In the rows, 128 means zero.
Rows swapped in pairs by one turn or mirror: which row each one swaps with
The rows were stretched afterwards, more along some directions than others.
keb: [146 110 127 109 155 159  98 144 117 113 122 127  96 119 162 176 147 102
 131]
vigik: [146 121 140  96 165 131 131 128 139 113 147 110 113 119 158 160 153 110
 109]
relo: [182 115 113 120 138 137 105 139 126 125 114 103 113 133 158 156 193 120
 110]
lol: [150 126 138 112 124 119 117 151  78 128 133 105 119 117 153 169 164 139
 133]
roli: [144 118 117  89 133 120 103 160 106 154 146  80  83 104 129 143 155 154
 133]
kiz: [132 124 134 149 132 162 112 129 119 119 105 114  94 144 140 118 142 129
  94]
Dibok: [132 109 136 101 131 152  98 126 101 116  85  95 105 108 151 134 147 138
 111]
bemi: [162  99  91 116 132 146 106 147 138 128 135 122 137 128 149 139 177 132
 146]
Guvag: [164 129 128 114 144 123 127 165 115 133 140 110  81 120 109 161 154 136
 138]
Bel: [131 107 121 134 126 125 115 139 123 100 106 115 131 135 145 137 172 119
 151]
belem: [131 129 111  93 146 140 132 142 114 136 101 107  96 147 149 132 149 136
 114]
Dunad: [147 129 132 146 145 160 109 125 127 135 117 109 106 142 150 117 136 133
  91]
gudal: [141 125 135 141 147 166 114 119 132 126 102 114 104 138 154 115 135 125
  86]
kefe: [145 129 148 101 158 137 113 150 110 106 146 119  91 119 134 168 140 124
 114]
diser: [137 114 121 143 140 164 109 123 127 132 101 109  89 138 149 117 138 136
  97]
besaz: [122 121  99  75 114 126 107 115 111 128 106  97 117  92 144 137 154 113
 158]
Peman: [142 118 126  78 168 137 118 145 101 136 122 101  93 110 159 188 149 115
 129]
leb: [158 128  94 118 146 118 115 134 113 148 105 102 117 124 151 150 151 107
 172]
gik: [129 106 137 141 128 160 117 134 131 132 117 113  93 129 145 124 139 131
  96]
rarir: [139 121  97  92 143 140 139 131 144 137 106 105  97 140 147 134 162 138
 100]
Bara: [141 118 107 106 100 116 109 152  95 140 159  97 116  90 121 143 179 141
 163]
Mafol: [151 112 126 140 136 164 104 120 131 142 110 104 108 133 154 118 147 129
  94]
Pof: [158 116  87 114 138 123 106 140 111 145 112  85 108 117 139 141 154 118
 151]
kilut: [135 134 111 111 118 116 131 120 136 139 142  97 104 106 106 119 131 142
 153]
bod: [162 128 104 127 147 116 114 150 106 130 114  97 107 128 137 145 156 113
 153]
Vodav: [137 119  93 100 136 144 135 137 140 140 102 108 106 146 149 128 158 132
 122]
Fafa: [121 123 130 109 132 132 103 157 122 109 158 137 104 112 114 157 146 137
 140]
Zimi: [119 117 115 110 140 153  91 132  97 101  95 120  84 128 139 171 136 112
 151]
vokov: [127 128 115 114 141 149  93 134  86  97 105 124  81 137 143 173 148 117
 156]
nop: [128 117 107 111 118 123 106 120 117 138 150 111 147  84 131 136 161 107
 177]
Sobu: [139 129 133 123  95 121 106 139  99 130 160 105 118 114 123 147 157 146
 124]
fub: [155 131 125 152 151 161 107 130 126 127 124 125 122 140 153 115 160 122
 103]
Zise: [134 116 101 102 128 139 135 137 133 139  96 114 111 135 137 138 155 135
 116]
bige: [124 106 114 101 112 125 127 144  99 139 144 107 103  84 134 160 172 129
 162]
gid: [136 126  97 104 139 137 137 142 137 140 102 110 103 145 134 129 151 136
 130]
tasif: [130 113  97 103 143 143 135 141 147 130  91 107  95 153 147 132 153 134
 112]
sorav: [131 135 124 119 148 151  95 133  89  96  88 124  82 149 148 176 144 113
 140]
gek: [166 129  92 136 137 115 115 147 109 144 117 100 112 131 131 136 155 116
 165]
Bor: [152 123 125 152 164 133 128 148 140  90 133 131 113 146 142 140 157 119
 156]
zaz: [152 128  96 110 148 139 137 144 129 141 110 104  90 154 142 130 155 138
 100]
luvi: [120 108 132 114  96 135 110 140  86 120 112 125  86 111 122 160 140 134
 136]
tapag: [150 119 137 126 139 136 131 165 133 127 140 107  91 139 136 174 148 138
 120]
Bibun: [165 128 121 123 154 131 114 137 130 107 136 131 126 125 137 148 175 110
 175]
Ruvaz: [135 123 114 102 150 129 125 145 103 109 106  94  83 141 158 154 161 143
 149]
kimaz: [126 132 120 113 153 147  98 121 109 103  88 131 101 139 157 174 140  96
 166]
taf: [162 113 106 117 166 148 110 144  95 124 103 112  76 139 160 165 167 137
 131]

Guvag is swapped with Sobu
Fafa is swapped with roli
tasif is swapped with diser
Zimi is swapped with Pof
rarir is swapped with gik

